The rows below come in pairs that one turn or mirror swaps. Which row does each named row swap with?
The rows were stretched afterwards, more along some directions than others.
q_539: [-15  -8  30  11  19  -5  21 -18 -18  11 -26 -21  13 -27  -4  -4  -9 -43
   8 -26  -2]
q_621: [-19  -2  21 -15  -4 -25 -22  -8  10   0   4  15  -8   4  -6 -15   0  48
 -14   7  11]
q_574: [ -4  13  -1 -25  -6  15  -2  30   8   4 -10  17  12  19 -21   1 -21  35
 -24   6  31]
q_766: [  2   7  -2  -8 -14   7   7  20  15  -4  -1  14  18  16 -27  -5 -18  34
 -16  10  24]
q_168: [-16  27   1  11 -12  15  -2   7 -10   8  -2  -6  14  -9 -33  -2  22  -9
   2   1  -6]
q_391: [-25 -23  -2 -16   2  -2  18 -22  10   2  -6  15   6 -45  -5  33  11 -10
  -5 -21  17]
q_834: [ 22  -1  20  -5  -5 -27 -12 -11   6 -16   2  -4 -11 -13  31   7  -4 -13
   5   1   2]
q_329: [  0   6  37  -4 -13  25 -16  -2  14  -5   4  12   4  -6 -26 -24   1   5
  -8   9   7]
q_479: [  0  12 -32  11   4  -2  -8  32  12   9  -4   4   6  31  14  15   8  41
   0   8 -13]
q_607: [ 15  -2   9  -2   0 -16  -8 -10   4 -18   1 -11 -11 -21  24   7   3 -12
   6   0  -2]
q_174: [-15 -17  -1  12  14 -23  10  -2  15  11 -20   8   6 -31  -3  23   8  26
  23 -28 -13]
q_153: [ -6  -3  -2   2  14 -22  17 -15  -3   7 -24  -9  -3   4 -14  20 -11  -4
   4   6  11]
q_590: [ 25   1  23   2 -10 -21 -10 -10   4 -16   1 -16  -9  -9  28  -6  -4 -14
  -5   1   3]
q_129: [  8  -1 -31  12  11  -9 -10  23   7  12   5   5  -1  28  23  10  12  28
   8   4 -10]
q_901: [  4  10 -23  15   7  -1 -21  31   0   8  -8   2  17  25  20   0  15  31
   4  10 -18]
q_382: [ 10 -10  21   4   4 -14  -6 -15  -3 -16   2 -11   4 -13  35  -3  -3 -19
  -3  -9   4]
q_881: [-34 -19  34   3  -3 -32   2 -36  13  -2  10   6  -3  10  18  19  -8   0
  -9 -13   5]
q_503: [-20 -12  -6 -11   6   2  25  -2  33 -10   2  26  13 -23 -12  23  -7  36
  -3 -26  -6]
q_402: [-20 -14   3   3  24  -1  37  -9  -6  19 -11   4  17 -23  -4   8  -7  -9
  -1 -43   3]
q_712: [ -6   4  55  -9  -1  11 -19  17 -13  -3 -42  -7  21  -4   8 -21 -16 -20
 -19  20 -18]
q_219: [  2  11 -26  16  15  -1 -22  31   5   8  -6  -4  13  29  14  -3   9  30
   6   4 -14]
q_187: [-12  17   0  12  -9  13  -1   7  -5   5 -34 -29  19   2 -12  -6  12  -6
   0 -14 -22]
q_504: [ -4  14  15 -12 -13  -2  20 -10  13 -13   4   2  15 -39 -29  11  -5  15
 -21 -18  39]
q_342: [-24   3  -8 -19  13  -4  33  11   4  17  -6  -6  -7 -27 -14  31 -15   1
  -5 -25  18]
q_488: [-47  -8  -3 -12  -2  -4 -22 -10   3  -1  11  21   3   7 -10   1  13  22
   0   0  -3]
q_963: [-15  22  24 -18  -8  -3  -3 -13  -3  -8 -10   0  14 -14  -7  10   0 -17
   6   9   2]
q_827: [-20  -2  13  -9  -9  11 -15 -32  -2 -18  23  16   6   2 -22 -16   4  -9
  -6   2   7]
q_212: [-20  14  12  -2  -5  22 -19   7  -6  -1  14  -6  10  12 -28 -24  -5   6
 -15  16  10]
q_392: [ -3  -7  -1   6 -10 -27 -17   3   0  18  -6   9  15   2   4 -12   9  22
  11  -6  -3]
q_387: [ -5  13  -8 -19  -7   8  18  21   8  -2  -3  13  15  10 -27  21 -18  22
 -11   8  26]
q_595: [  4   3 -28  12   2  -7 -16  28   1   7  -3   1   7  30  24  10  13  31
   2  12 -15]
q_951: [-19   4   4   6  25 -22   7 -28  30   1  24  15   1 -10 -17  24  14  11
  -9 -13  16]
q_45: [  5  -2 -25  18  10  -7 -16  27   7   8   1   5   5  29  20   0   9  35
   8  11 -16]
q_422: [ 21  -5  20   8  -3 -23 -11 -15   4 -14  -1 -15  -8 -18  28   0   6  -7
   1  -6   1]
q_218: [ 18  -2  19   0   1  -7 -21 -13   2 -14   6  -8  -5 -14  26  -8   1 -12
   1  -2   2]
q_648: [ 12  -7  12  28  -7   1  13 -39   6 -28  14 -11  22 -14 -25 -11   6 -26
   0  -2  -1]
q_373: [-18 -17  25   0  -5  -8 -21 -28  -8 -28  -3   2  16  -8   5 -10  10 -23
   7  25 -16]
q_835: [ -4   5 -22  19  12   1 -29  22   6   9  -6   0  11  33  19   2  10  35
   5   7 -17]
q_162: [ 18  -1  25  -1  -5 -17 -15  -8   5 -14  -2  -9 -10 -16  28   4  -5  -6
   0  -4   1]
q_981: [  0  10  23 -17 -13  -4  11 -19   5 -18  11   0  12 -36 -25   7  -5  -1
 -26 -11  41]
q_41: [ -2  13  -3 -15  -3  14   6  30  15   7  -5  18  16  14 -29   3 -22  42
 -19   2  23]
q_617: [-25 -27   0 -13  35   2  15 -35 -18  -5  14  16  16 -27   6  18   3 -41
   1 -20  11]
q_290: [  2  -6  14  -2  16  20 -24  -3   0   4  15  19   7 -10 -19 -32   0  11
   7 -21   1]
q_267: [ 11   5  29 -14  13  18 -15  -2  10 -11 -26  -5  14  -8 -10 -28 -15 -27
 -10   7  -7]
q_399: [-35 -18  35 -33  -1   0   6  -5  -5   1 -17  19   8 -33  14  10 -21 -23
 -10 -12   2]
q_266: [ -2   3  28 -10 -16  -1  -6  -7   4  -9   8   6  20 -36 -21 -13  -5  22
 -22 -19  37]
q_131: [ 21  -2  18   0   0 -32  -6 -10   2 -12   0 -19 -16  -5  39   5   1 -19
   2  -2  -4]
q_748: [ 13  -2  19   1   8 -26 -10 -12   3 -15   4 -14  -5  -9  31   2  -4 -18
   0  -4   5]
q_141: [-27   2   4 -15  -6 -29  -2 -10  17  -2  -8  15 -12 -29  -7  53  13  14
  -4  -3   5]
q_581: [  9   6 -34  17   2  -5 -15  27  10   6   3   2   3  30  12   3  14  38
   9   0  -9]
q_645: [ -2   7  27 -10  -7  -8   7 -15   2  -6   8   1  10 -28 -17   1  -5   7
 -29 -20  50]
q_265: [  3  -3 -26  11   4  -9 -18  24  12   4  -4   8   1  35  23  12   7  39
   7  15 -15]

Swapped with q_617: q_290
Swapped with q_131: q_835
Swapped with q_539: q_488
Swapped with q_174: q_373
Swapped with q_45: q_607
Swapped with q_41: q_981

The rows below come in pairs that one turn or mirror swaps. Which row does each named row swap with?
The rows were stretched afterwards, more along some directions than others.
q_270: [  1 -22   5  19   4   7 -16  21  23 -24  -4  10   4 -40  15 -25 -22]
q_31: [-41  17  -4  18  -2  -9 -12  -8  -7  30  -1   1  -8  -7  -1 -12  -2]
q_858: [-36  15  26  -4   1  -6 -19   9   5  26 -14 -27  35 -11   8 -20  -1]
q_191: [  3  -7  -8  -9  17  -2  23   0  -4  -5  -8   6 -19   2  53   7  20]
q_149: [-21   0   1 -21   7  29  16 -14 -23   4 -25 -18   5   8  36 -10  16]
q_812: [-37  -9 -11  -5   4 -10 -13   7  -4  19 -13  -1  -8  32 -27 -17  -2]
q_540: [  6  -4 -12  -2   3 -12  23   7   0   9  19  -1  -3  22  27  55   9]
q_943: [-37  -4  26 -10 -14   8 -13   5   3  -1 -38   1  26   0  12 -34   6]
q_338: [-36  16  16 -26 -13   8 -38   8 -18  -9 -11 -31  18  11 -21 -48  -8]
q_932: [-18  10   1 -20   0 -28  21  20  31   4  -6 -51  36  41  -6 -13 -24]
q_385: [-30 -12  19 -26  -4   3   4  20  11 -19  -7 -20  34  26  38 -16  -2]
q_975: [ -5 -11 -13  -9  10  17   1   3   7  -7  -9 -27 -10 -17  -5 -23  -4]
q_173: [ -7  13 -12 -51  13 -22   1  40 -10   1  -5 -35  21  50  16 -10   1]
q_421: [ 23   8 -28 -25 -14  -1  37  -2  10   2  -3   1   5  32  -3  25   0]
q_941: [-16  10  13 -22  11  -7 -11  30  -9   7 -50  -4  19   4  13 -51  15]
q_376: [-35 -12  27  23  11  -3 -29  20   7 -21  -2   5  19 -38  30 -35   1]
q_724: [ -8 -17   2   4   7  13   5  16 -22 -11 -10  -4 -13 -17  33 -21  -3]
q_214: [-14 -17 -11   4  26 -18  48   1  44  33 -27   3  13   8  41   6   2]
q_407: [-33  26   9 -22 -21  -8  15  17   3  21 -21 -32  19  12  -4 -33   8]
q_326: [ 32   3 -16  -6  26  -4  19  -9   5  28 -12  -5 -17   9   8  16   0]
q_172: [-10   5 -20 -36   4 -21  32  -3  -4  20  -5 -13  -4  71   4  26  12]
q_132: [ -1   2   8 -25  31   2   5  25   3  -2 -20 -39  20   2  35 -32   1]
q_821: [-13   5 -29 -21  16 -18  27  30  -2   8   7 -20  -2  24  29   2   7]
q_7: [-24  16  -4 -15   8  12   2  -5  -7  15 -22 -30  -3  -4   3 -67   0]
q_489: [ -1  -8 -19  -6  13  -4  11 -13 -14   6  -4  21 -30  23  16 -13  13]
q_586: [  8 -10 -28  -2   3  10  29  -3  -9   0 -12  21 -18  12  -7   3  12]
q_536: [ -9  12 -26   6  29 -12  -2  -7 -13  38 -33  27 -10   2  10 -19  15]
q_200: [ -5 -21  -6  14  25  -5   4  -9  12  24 -20  11 -18   7 -12  -9  -2]
q_409: [-17   1   8 -30  -5  -1 -23  34 -20 -12 -11   2  19  23  37 -13  13]
q_159: [ -2  -6  15   6  11  -2  -7  16   0  10  -9 -14  38 -16  30 -12 -25]
q_982: [-17 -16  -6  -4  19  14  22  -8  11  -6 -28  -9  12 -19  46   1  13]
q_160: [-20  -9  20 -12  -9   3 -20 -13   8  12 -20  19  12 -14  28 -19   0]
q_930: [  0 -17   9  -1  11 -15  -1   2  25  14 -40   3   7 -13   5  -7  -8]
q_986: [-32 -13   2   6   3 -12 -15   3   5 -29   8   7  16  25  10  -4  -4]
q_37: [-20 -11   7 -28  33 -27  12   6  18  32 -42  -8  10  25  27 -13  19]
q_456: [-11   6 -17  -6 -14  -4   4  -5 -20  -9  14  37 -11  19   6  14  26]
q_383: [ 16   7  -1 -18  -1  -5 -13  -5 -10  23 -28   6  -6  18 -19  -8  -6]
q_691: [-23   3   1  -6  -1 -11  10   5 -17   1  23  -3  -2  10  43  17   2]
q_121: [ -7  -9 -16  13  21  -7  40   0  26  12  -2 -34   8  24  14  25 -13]
q_866: [-31 -12  31   3  21  26  -9 -12  -7  10 -28 -17   7 -30  37 -36   7]
q_347: [-30   3   9  10   3  14   2 -29  12  28 -26  -6  -3 -33 -10 -49  -3]
q_232: [ 10   7 -21 -11  -9 -15  12   3  31  18  -2  -6   9  37 -36   1 -22]
q_375: [-15  -7  34   0  20 -18 -38  19   8 -17  -8  -9  42   0  21 -22 -18]
q_86: [  3   2 -26 -14 -10  16  47 -22  21  25  -6 -19  -7   3  24  17  -1]
q_917: [-41  -8   0  10   9 -21 -28  18  -3  18 -12  16  -7   0  -8 -34  -1]
q_12: [  2  11 -30 -20 -15  -6  28  -2  11  39  -6  -9   3  39 -30   8 -10]
q_27: [  7 -11 -22  27  27 -10   4  11  -3  16 -12  21  -2   6  40  32   2]
q_764: [  1   0 -23   9  19 -28  52   7  35  28   1 -13   3  15  17  24   2]

Swapped with q_160: q_86
Swapped with q_764: q_376
Swapped with q_407: q_456
Swapped with q_347: q_191
Swapped with q_812: q_173

